Each pair is two rows. How far apart are they, by a hidden measure? 0 means very close, and 40 very far. Two or three weighted sums of its numbers give each row a place; it is the straight-line distance between the places.
[ 63 -70 -68 -71 -14  19  15  97  16 -76  15 -99  98 -23 -39  35  57  28]
[-34 -20  -7   6  38 -20 -13  14 -50   3  30  -5  -7  -4 -12 -27 -28  25] -> 6
[-30  39  44   7  41  45  65 -32 -30 -34  36 -29   4 -40  31  26  46  16]
[ -5 -24 -45  -5  34  33   1  26 -23 -34  31 -55  36   1 -44  21  42  57] -> 11
[-50 -34 -30 -18  52 -37 -40  10 -26  -3 -22  15  18  38 -17 -34 -39 -19]
[-19  28  23  55 -29 -24  16 -41  40  51  29  22 -47 -12  -9 -24  35 -21] -> 7
[ 41  25  42 -28  66 -14   6  13  42 -31 -43  46  -1  -8  60 -10  25 -25]
[ 47  -9 -25 -25  36  -4  -8  41 -26  -3  15   7   3  19 -41  16 -31  19] -> 9
[-34  20  10  41  10  22  -7 -44  44  45  28  12 -34  10  -6 -42  26  31]
[-17  11  17  29  22 -18  18   0 -21  24  57  -9 -30 -41  12  45  31  25] -> 8
[-42  -9   0  -5  31 -20 -13  -2  25  10  30  -7  -4  -1   2  45  44  46]
[-32  -2   8  16  48  28   8  13 -37  16  28 -13 -20 -23  -6 -27  21 -41] -> 9
[-34 -57 -51 -46 -32  33 -85 -20 -25 -29 -28  50  69  91  -7  21 -32 -11]
[-17  35  29  10 -21 -27  18  -7  46  -5  37  40 -20 -18  23  36  44  27] -> 10
[ -8 -13 -27 -19 -35 -14 -18  35 -29 -18  37   5   8  30 -39  22 -32   2]
[-28 -14 -16   4  28  30  -7  -3  34  -4  10 -29   4   0 -19  15 -30 -34] -> 17
[ 12 -57 -35 -70 -18 -30  -5  70  23 -41  24 -59  62  -6  -6 -39  13 -32]
[ 26  -3  -3  14 -20 -17  -7  18  46  14  28 -15 -16 -10 -12  21  11  33] -> 17
[-15 -37 -23  -2  30  50 -45 -12 -18  21 -37  12  12  19  22 -26  38  30]
[ 27 -13 -18   0 -32 -17  -8   8  33   4 -23 -22  10  -4 -17 -50 -42  34] -> 17
[-29  27  23  40 -34  45  -5 -48  10  60 -34  22 -46   7   6 -16  28  33]
[-35  26  33   1  43 -28  15  -5 -47  -6 -16  37 -17 -22  33 -34  33   4] -> 7
[ 11  17  -5  44 -36  -8  -7 -38 -55  32 -16  -3 -24  19 -21  14  52  35]
[-23 -14 -21 -20 -15 -40  -9  39 -51 -23 -24  -4   3  17 -41 -47  14  26] -> 16
[-38  -8  -6   2  40  26 -10  23 -43  -2  32 -13  -6   6 -29 -16  44 -47]
[ 31 -20 -28 -17 -21  36 -32  25  20 -14  28   5  14  36 -32  23 -22  36] -> 11
[-26 -42 -50 -50 -34  36 -48  16  16 -24  13  33  43  68 -27  50 -30  28]
[-25 -69 -52 -53  38 -34 -84 -12 -32 -48 -21  48  73  89 -13 -15  36 -40] -> 18
[-59  22 -15  39 -19  36  -5 -35  20  23 -55 -17 -10  11 -31 -48  40  38]
[-38 -20 -32   1  31  32  -5  15  38  -4 -46 -29  22   3 -33  31  16   7] -> 11
[-54 -16 -28 -18 -36  51 -22  30 -24 -13  21   3   8  29 -37 -35   4 -70]
[-41  26  33  20 -20   7  43   0  29  -1  19 -33 -16 -40   1  19 -31  28] -> 14
[-27  15  19  20  30 -32  -6 -27 -20  34  22  23 -31   4  10 -28  32 -34]
[ 41 -21 -31 -20 -19 -41 -31  25 -50 -10 -39  18  13  32 -32 -29  46 -37] -> 10
[-32  29  30  21 -46 -24   6 -24 -24  12  16  38 -35 -14  21  36  16 -21]
[ 26 -52 -49 -41  20  28 -76 -11  26 -30 -31  45  57  70  -9 -34  -8  22] -> 5
[-25 -40 -39 -33 -26  27 -53   5 -34 -26  30  31  33  51 -21  28  35 -30]
[-35 -72 -63 -74  36  20   9  95 -38 -69  45 -89  91 -23 -33  33 -34  36] -> 32
[ 21  30  26  40 -43 -38   1 -52 -25  43 -19  31 -49   1   3 -45 -34   2]
[ 12  12  10   8 -28 -20  13  23  32  10  -8 -14 -16 -10 -28  16  32 -27] -> 11
[ 32 -27 -26 -11  40  32 -41   6 -25  -6 -38  15  13  34  -7 -37  22  50]
[ 15 -49 -75 -19  22 -27  11  56  33 -67  24 -85  71 -17 -71  25 -40 -28] -> 26
[ 36  -7  -3  10  25  34  -9 -12  34  18 -10 -10  -9  11  -9  -6 -26  45]
[ 30 -27 -37 -39  35  37 -36  25 -44 -24  29  12  22  45 -33  26 -25  35] -> 22
[-15  33  13  27 -29  31  43   1  35  -6  36  11 -10 -37 -10 -26  63 -32]
[ 51  17  17  19 -10  19  -5 -29 -26  32  41  24 -31  10   8 -21  44 -16] -> 13
[-37  43  47   3 -28 -43  75 -42 -23 -37  54 -21  16 -38  41 -35 -27 -31]
[-42  -6  10  26  34  30   7  -9 -32  38 -40 -13 -26 -31  26  23 -16 -40] -> 10
[-30  19  14  26 -36  36  19   4  35  23  36 -19 -24 -40   2  41  33  41]
[-25 -38 -15   0 -22  17 -41 -27 -23  60 -36  16   2   4  50  20 -39  42] -> 17
[ 21 -11 -34 -30  13 -65  -6  46  19  -9  23  -4   3  30 -38  34  48  42]
[ 38 -10  -3   8 -56  27  -8  -9 -45  14  44   4  -6   3  -6 -43 -38 -14] -> 26
[-20 -49 -47 -41   4  32 -52  12  21 -24  -9  17  41  63 -27 -41 -16  33]
[-11 -72 -61 -71  34 -35  10  87  52 -84  33 -92  88 -16 -32 -25 -25  30] -> 27
[ 21  30  29  14   4  39  21 -13  48  -4 -12  36 -24 -17  18 -19 -25  30]
[ 24  38  29   2 -27 -21  28   5 -28 -21  42  29  -8 -32  26  43  25  31] -> 13
[-26  10  10  14  34 -36   9  10 -22  20 -18 -26 -24 -28  -1  43 -46  15]
[ 17 -26 -21 -14 -36 -40 -21  27 -35  -9  39   1   5  25 -30  33  20 -20] -> 16
[-29   7   7  11  -8  38   4  17  25  13 -28 -10 -19 -17 -13  29 -33  36]
[-20 -55 -51 -59 -42 -42 -60  -1   8 -51 -31  34  64  86 -16 -21 -14 -37] -> 9
[ 22  34  34   7 -27  24  13  -7  32 -12  38  32 -20 -18  30  33 -39 -26]
[ 22 -36 -32 -19  22  34 -42  12   0  -8 -40  23  21  46 -23  42  53  25] -> 19
[-26 -40 -45 -36 -15  51 -44  12 -30 -32 -31  28  38  57 -28 -22 -14  35]
[ 40   7   7  13 -44  23 -10 -15  21  17  30  -1 -15  -5   1 -27  47 -30] -> 13
[-25  15   5  39  40  26  -9 -36  16  40  44   3 -30  14 -12   0  44  54]
[-18 -31 -25 -14  40 -11 -39   6 -49   6 -22  12  13  31 -13 -42  48 -22] -> 4
[-31  34  21  13 -28 -30  39  10 -50 -23  33  20  -2 -38  15 -22  39 -41]
[  6  12  44 -46 -27 -17  -6  20  42 -14  31  32   9   9  72 -26  21  32] -> 20
[ 42 -38 -68  -7 -43 -31   7  44 -36 -60 -30 -83  62 -11 -68 -17 -10  29]
[-30  -5 -14  -9 -32  41  -5  36  31  -5 -17 -10  -3  13 -40  41  37 -31] -> 14
[-31 -12 -28 -25 -38  25  -3  49  50  -9 -14  -7   1  15 -38  41 -34  25]
[ 17  29  39  -6 -35 -24  32  19  48 -31 -21 -39   1 -28 -26  35 -39 -25] -> 15
[-19 -12  -8   2 -42  23  -4  35  23  -6  28  -6  -8   6 -35 -31 -13 -25]
[-23  41  39  26  13  16  71 -35  22  -2  32 -26 -12 -63  45 -32  27  28] -> 14
[-29 -22 -25 -19 -15   0 -27  26 -31 -14  47  14  10  29 -32 -44  30  46]
[-25  31  27  55  28 -25   0 -53  40  52 -30  28 -54   5   0  29  17  32] -> 4
[ 48  -3   5  31 -25  23  -2 -13 -43  49  32 -10 -24 -28  40 -35  13 -24]
[-15 -36 -66   0 -46 -45   6  32  19 -46 -50 -76  56  -7 -68  38  32 -44] -> 5
[-53  30  39 -20 -36  21  12  11 -29 -25   7  42  -8 -16  49  -1  49 -27]
[ -8 -28 -51   1  23 -32   3  31 -32 -38 -37 -63  42  -4 -51  14   9  30] -> 11
[ 25  22  34   3  19 -23   9 -11 -40   1  30  38 -22 -15  33  47  29 -23]
[-27  22  44 -33  15  -9  14  17 -21 -34  22  40   3 -16  63 -28 -19 -29] -> 19
[-20  20  33   1 -35  36   3 -10  46   2  43  38 -23  -9  34 -39  33  49]
[ 30  35  27  42 -25 -39  46 -20  13  33 -31 -27 -35 -55  39 -37 -14   5] -> 25
[ 25  45  46   7 -26 -33  74 -45  21 -38  38 -17  16 -43  42  25  31  13]
[ 26  16  -8  28 -12  32  -7 -24  36  28 -29  -8 -16  11 -18  37 -28 -44] -> 6
[ 27   8   6  18  46  32   6   4  39  18  -6  -5 -20 -26   4 -43 -15 -44]
[ 19 -17 -19 -24  42 -25  -6  38 -30 -12 -23 -10   2  19 -43 -32 -20 -26] -> 19
[ 35   0  -1   9 -44  36   0  14  33   5  20 -14 -16 -14 -12  16 -20 -39]
[ 37  -4 -19  25 -53  13  -6 -13  -8   7  43 -21  -1   6 -27 -14  38 -31] -> 12
[ 10 -53 -49 -44  25  49 -70   1  12 -29  47  39  53  70 -18 -30 -18 -19]
[ 29 -53 -54 -58 -27  23 -65  -1 -24 -44 -24  48  65  90 -18 -28  34 -21] -> 7
[ 28  57  44   7 -41 -23  78 -46  22 -13 -25 -22   9 -52  48 -13 -19 -38]
[ 48  14  13  29  49  29  -7 -40  20  39  31   4 -34   9   0  20  17 -39] -> 26
[-18  29  34   3 -11 -11  13  -5 -25 -13 -33  40 -15 -19  35 -33  29 -25]
[-25 -34 -48  -9  42 -18  -1  27 -23 -25 -21 -50  42 -11 -46 -33  56 -32] -> 7
[ 31 -10 -19  -9 -31  27 -19  27  33  -1 -43 -10   3  16 -35  37 -22 -26]
[-27   6  10  30 -41 -52  10   1  -3  35  42 -20 -27 -32  20  38 -37 -34] -> 25
[-26  46  39  19  32 -24  63 -26  37  -2 -20 -30 -12 -52  34 -35  15 -56]
[-32  29  15  29  58 -25  37  -6 -40  -5  35  14 -17 -33  -6  40  28  39] -> 34
[-27   5  16   2 -25  45 -10 -15  26  12  53  22 -21   1  18  29 -10 -27]
[ 16 -20 -13   6  40 -18 -33 -25 -30  59  34  13   0  -3  49 -33  -9 -31] -> 17
[ 35   5   9   1  36  34 -10  -9 -35   9 -23  10 -16   2   8   4  48 -35]
[-39 -53 -44 -42  45 -34 -44  17  48 -24 -21  23  31  63 -31  44  21 -29] -> 21
[ 45 -25  13 -37 -23 -23 -13  18  19  -7  17  -1   6   6  29  36  28 -22]
[ 31   2   9  17 -26 -29   5   6 -43  21  23 -15 -23 -18   6  17 -15  23] -> 3
[ 38  38  16  62  13  27  -8 -61 -39  50 -32  26 -49  16 -10 -41  32 -17]
[-13 -21  20 -31  36 -26  -9   9  40  -7  27  15  -1   2  34  36 -19 -22] -> 30
[-22 -49 -50 -60 -17  31 -59  -5  42 -36 -43  37  65  86 -13  41  14  41]
[ 57   1  -7   9  43  44 -13  13 -19   9 -40 -10  -8  -1  -6 -28 -25  14] -> 7
[ 25  23  18  23  13  37  20  11  32  22  -4 -21 -26 -44  -3  22  42 -40]
[-36  33  22  24   8  34  28 -16 -31  11  22  23 -24 -25   2 -19 -30 -38] -> 5
[ 22 -25 -35 -29  23  23 -27  31 -24 -11 -20  19  17  48 -37 -37 -46  -6]
[-21  28  23  15 -34 -38  22  13 -37   8  31 -30 -20 -27 -13 -32  17  36] -> 9
[ 31  13  -9  36 -34  23  -8 -30 -34  20 -43 -10 -14  13 -24  34  -5 -15]
[-29  20  45 -44  52  23   2  20 -49 -25  45  43   6   0  72 -17  19 -54] -> 4
[-33 -34 -24 -12  31  38 -41   3 -37  -7  27   5  12  28  -3 -51  19 -41]
[-10  15  20  34  54 -22  29 -12  37  41 -21 -20 -35 -52  32  15  30 -13] -> 21
[ 30 -10  -9   5  28  30  -7  -5 -53   5 -35 -13  -2   3 -11  34 -26  23]
[ 16   0   0   3  39 -43   1  29  46  -1  35 -21 -11  -7 -32  26 -26  29] -> 16
[ 31  14  20  23 -44 -23  24   5 -24  19 -46 -18 -26 -35   0 -41 -32 -27]
[-35  33  39 -21 -19   6  13   9  25 -33  34  32  -3 -18  52 -33 -37 -24] -> 7
[ 27 -12 -14  -3  26  22  -7   4 -13   5  10 -22   6   3 -13  31 -26  58]
[-36  44  41  19  21  25  71 -36 -30 -12 -23 -32  -2 -51  39  25 -40  34] -> 14
[-41  -5 -17 -25 -19  26   5  47 -43 -10 -35 -10  -5   9 -41  47 -16 -41]
[ 39 -14  27 -58  43  41 -14  30   3  -2 -28   4  16  17  55 -37 -39  20] -> 9
[ 34 -13 -10  -5 -10 -19  -6  38  22  -6 -27  -4  -5   5 -39 -47 -19  36]
[-14  29  28  39 -18 -32   4 -41  35  44 -52  35 -44  -4   8 -33  52  38] -> 11
[ 11 -42 -49 -48  51 -34 -64   8  45 -41  38  36  50  74 -22  17 -32 -34]
[  23  -74  -77  -68  -26   35   18   98  -45  -96  -15 -111  101  -29  -48   40   14   27] -> 15
[ 26 -23 -38 -31  45 -42 -15  39 -15  -7 -50  18  10  39 -36  32  24  30]
[-29 -24  31 -55  -7 -36 -15  26 -36   0 -22  13  12  14  58 -30   5 -33] -> 25
[-37 -43 -51 -52  -9 -43 -68  -3  -9 -26  19  39  60  88 -21  26  34  53]
[-19 -25 -52   4 -22   8  -1  21 -30 -29  24 -59  42   2 -54  32  37 -15] -> 16
[ 26   4  -9  37 -39  19  -8 -29  13  19  27 -17 -16  13 -24 -31  35 -38]
[ 33  39  26  64  32  40   8 -59  14  64  27  30 -56   7 -11   9  32 -31] -> 17
[ 32  12  10 -15  41 -14  19  46  21 -20 -41 -25  -6 -13 -42 -49  21 -40]
[-39  24   1  53 -26  26  -8 -54 -39  50 -43   9 -35  21 -20 -16 -36  29] -> 13
[-19  23  42 -33 -39 -17  20  26 -43 -48 -40  41  11 -16  63 -26 -14 -29]
[-43  18  21   6  17  28  22  25 -38  10   5 -31 -15 -16 -26  46 -12  42] -> 15
[-37  40  11  54  32  38  -6 -61 -40  48 -28  15 -47  18 -16 -44  21  32]
[ 29  12  25   5  36 -33  -4 -12  33  19  32  20 -22  -1  26 -33   0 -26] -> 19
[ 31 -55 -51 -48  34  41 -71  -4  32 -39  48  45  57  87 -16 -54  35  41]
[-18   1  13  26  43 -46  13   1 -36  22  16 -35 -25 -34   7  38  12 -32] -> 23
[ 44 -20 -30 -24 -16 -16 -10  45  30 -23 -31  -2   4  26 -41 -16 -39   5]
[ -4 -36  23 -65 -31  32 -17  34 -31  -1 -14   3  20  14  52 -37  31 -17] -> 7
[ 18  25  32   4  48 -37  19   0  16 -23 -25  44 -13 -22  34 -12 -32  -1]
[-20   9   0  35  26 -42  -7 -33 -31  34  32   7 -21  11 -16  30  42 -38] -> 12
[-19  29  39 -17 -16 -31  13   7  46 -33  41  37  -6 -16  50 -39  42  30]
[ 17  11  43 -34  17   1   4  18 -14 -24 -19  33   1   0  63  31  34  19] -> 16
[ 35 -69 -47 -66  36  26   3  79 -36 -61 -18 -81  75 -19 -19  22 -39 -23]
[ 40  42  26  48  37  19   4 -56  38  63  17  22 -57   4  -6  38  15 -41] -> 25
[-26 -13 -21 -15  36   2 -12  36 -45 -16 -14  -5   2  31 -40  38  44  32]
[ 40  10  11  18  22  32  11  13  24   9   7 -19 -20 -17 -10  46 -31 -12] -> 18
[-31 -22 -37  -5  62 -28   1  18 -25 -20 -27 -59  30  -1 -39 -13 -43 -32]
[-26 -28 -25  -8 -21 -24 -40   5  37  10 -30  16  15  25  -6 -12 -23 -21] -> 6
[ -9  45  50  -2 -42  16  52 -16 -42 -48 -35 -37  19 -35   3  33 -11  33]
[-56  46  39  25  24 -34  74 -37   9   3 -17 -29  -7 -60  49 -22  25  13] -> 34
[ 41  44  27  59 -33   5   8 -55  26  73  15  33 -53  -4  -5 -44 -36  22]
[ 15  -3   4  27  33 -36  -4  -8  43  34  27  -9 -23 -26  29 -23  50  25] -> 12
[-19  37  22  58  -4  37  -4 -60 -20  61   5  23 -53   8  -4 -35  -9 -36]
[-43  30  45 -35 -30 -48  16  28  21 -47 -35  37  12 -11  68 -46 -38  40] -> 29
[-25  41  45   3 -22 -28  74 -45  38 -34 -46 -22  14 -44  45  -9 -18  23]
[-21 -26   3 -40 -18  26 -12  33  28   3 -30 -16  18   9  23 -28  21  18] -> 14
[ 28  -2  -6 -18 -45 -36  13  49  34  -4 -16 -28  -5   3 -42 -18 -18 -41]
[ 41  19  31  -6 -24  33  -1 -11 -34  11   7  37 -24  -7  32 -45  26  30] -> 27
[ 43  -9 -20   8  20  33  -7  -1  27  -5  28 -22   5   6 -21  50 -25 -21]
[ 15 -18  -8  -4  49 -38  -7   0  54  -2  37 -20   0   0  -9 -46 -25  41] -> 18
[ 28  -4  -3   7  20 -22 -11  -5 -43  21 -44  -4  -6   2  -6  32 -31  37]
[ 58 -28 -47 -37 -19  50 -31  25  32 -21 -36  26  27  56 -33 -24 -29 -39] -> 4
[ 43 -23 -31 -22 -22  20 -29  29 -22 -23 -38   8  13  39 -34  12  44 -19]
[-45  30  21   3  13  32  39  12  12 -36 -31  18   2 -46  18 -36 -12  35] -> 21
[ 30 -50  -9 -57  45 -60 -11  43 -36 -20  31 -26  30   5  13  28   5 -23]
[ 38 -29 -53   5 -36  -7   3  25 -57 -36  32 -56  40  -3 -56 -12 -19  18] -> 15
[ 51   3  10  31 -30  59  11   2 -20  41 -24 -20 -27 -33  16 -32 -14 -12]
[-17 -29 -29 -19  -3 -22 -51  -8  29  12  44  18  20  33   7 -36  45 -29] -> 7
[-18 -21 -34   4 -12  33  -3   7 -29 -12 -50 -33  21  -5 -35 -13  26 -16]
[-36  34  28  23 -17  26  16 -21 -21   8  29  31 -29 -13  15 -27  28  16] -> 8
[-20  17  24  35  22  44  33   1  27   9 -29 -21 -29 -35  10 -34  20  31]
[ 34  28  41 -23 -33  54  12  12  31 -33  34  39   0 -21  55 -19  18 -49] -> 17
[-11  30  15  55  32  20  -6 -50 -27  50  52  18 -42  18  -7 -25  26  42]
[ 31  34  44 -37  21  20  16  22  15 -46 -22  47   8 -17  66  27  -9 -21] -> 8
[ 32  15  13  21 -46  43  -6 -29  28  36  36  13 -28   8   4 -27 -14  32]
[ 26  -7   7  26 -31 -35   5  -6  -4  46  27  -8 -24 -32  26  15  23  67] -> 14
[ 35  26  13  37  25  55  -7 -35 -40  36 -35  11 -34   5  -3  47  35 -15]
[-32  45  27  60 -11  10  12 -54  28  62 -30  25 -54   6 -10  24  50  31] -> 18
[-35   7   0   0  39  26  -3  26 -17  -4 -24  -9 -11  -5 -31  17  26 -32]
[ 26  -4  27 -27  25 -42  -7   2 -38  13  33  11  -8   4  39  50 -35  29] -> 13
[ 24  53  46  -3   4 -37  77 -45 -25 -45  17 -30  19 -45  43   1 -27 -32]
[-37 -10 -22 -21  25  28 -10  38 -17 -11 -35  -6   0  20 -41  43  35  35] -> 28
[-28 -31 -27  -8 -40  38 -43  -1  23  13  22  22  14  31   5 -30 -22 -21]
[ 40  38  47  -1 -34  35  45  -7 -16 -34  24 -25  11 -33  -9 -29  51 -32] -> 36
[  0 -41 -25  -7  18 -20 -46  -9  -8   7 -42  21  14  28  14 -12  32 -14]
[ 23  54  47   2  33 -19  71 -43  42 -23 -49 -26  16 -40  38  28  39 -16] -> 9
[-60  17  22  -9  31 -16  21  39  24 -27 -21 -31  -5 -19 -39 -39 -18  35]
[-22  -3 -26  13 -20 -25  -6  -7 -40   7  52 -26  11   4 -31 -36 -24  10] -> 18
[-39   8  17  16  44 -36  -6 -27 -39  27  10  17 -26   3   9 -20  20  13]
[ 10  36  22  57  32  30  -5 -58  13  64  40  27 -53  17  -5 -20 -28 -51] -> 8
[ 31 -58 -21 -71  45  61  -7  65  20 -27 -34 -54  54   6   9   0  49  11]
[-34  33  28   4 -19 -21  28   2 -20 -23  16  32 -11 -29  22 -41 -46 -28] -> 17
[-29  12  30   3  14  -5  -5 -13 -57   9 -41  30 -25  -3  30  50  21  17]
[-23 -13 -11 -10 -26  49  -5  35  23 -12 -40  -7  -5   3 -40 -13  40  13] -> 10
[-20  29  43 -33 -20 -34  13  27 -24 -55  40  42  12 -16  68 -28 -30  25]
[-27  29  31   9 -38 -32  17 -14 -19  -4 -24  37 -22 -19  26 -34 -16   9] -> 6
[-10 -50 -70 -15  12 -31   7  55  18 -68  23 -83  68 -13 -69 -21  26  25]
[-41   8   5  17 -50  32  -8 -21  20  31 -10   6 -18   4  -2  41 -30 -44] -> 4
[ 41 -37 -27 -12 -16 -21 -42   3  27  10  19  21  16  31  -7 -26 -14  28]
[ -8  36  41   4 -42  -1  46  -1  -9 -25  34 -32  -2 -39  -3  12  39 -31] -> 18
[ 62 -21 -13   3  29  31 -17  17  26   2 -51  -4  -4  14 -16 -21 -31 -31]
[ 25 -29 -41 -33 -25 -36 -33  29  37 -19 -44  22  24  52 -34  15  24 -37] -> 5
[ 39  33  14  48  20 -44  -9 -47  27  40 -13  28 -41  13  -6  39  15  14]
[ 36  -9 -21 -15  40  24  -8  39  40  -4  49 -10   1  13 -42  11  -2 -42] -> 5
[-63  14  18  22  31 -38  -5 -32 -10  33 -18  24 -34   5  10  24 -27  64]
[ 34 -16  -5   8 -23 -15 -10   8  33  18  37  -7 -12  -7  -1 -25  34  41] -> 6
[-29 -17 -20  -3 -41  14  -7   7  31   3 -35 -19  15  -7 -17  40  29  36]
[-31  27  26  25 -43  40  -1 -34 -33  33 -26  30 -36   4  14   8  31   4] -> 16
[ 15   2  -4   3  40  36  -5  21 -47   6  31 -15 -11  -6 -21 -28  23 -37]
[-37 -72 -45 -77  44 -24  -1  76 -32 -48   6 -76  71 -11 -16 -14 -24 -20] -> 34
[ 19  38  28  38 -19 -26   3 -40 -34  54 -49  31 -45  -7   7  38 -19  38]
[ 18  33  29  20 -24 -11   3 -23  14  19 -34  40 -34  -3  18  40  14 -28] -> 4
[-41  12   8  23 -22  53  -9 -29  35  33  25  13 -27   6  -2  38  45 -40]
[-23  28  26  22 -54 -34  44  -3  43  17  21 -25 -28 -45  17  18 -57 -11] -> 33
[-34  -6 -36  10  34 -36  -2   5 -32  -5 -31 -45  23   5 -40  22 -34  25]
[  21  -79  -69  -64   22  -31    9   92   27  -78   31 -101   90  -25  -43  -25  -41   32] -> 22
[ 42  35  25  45  -9  17  -3 -44 -32  49  29  27 -48   5   5 -33  25  -7]
[ 25   1  15  -2 -31  36  -7 -10  35  17  35  20 -15   1  16 -29 -40  31] -> 21
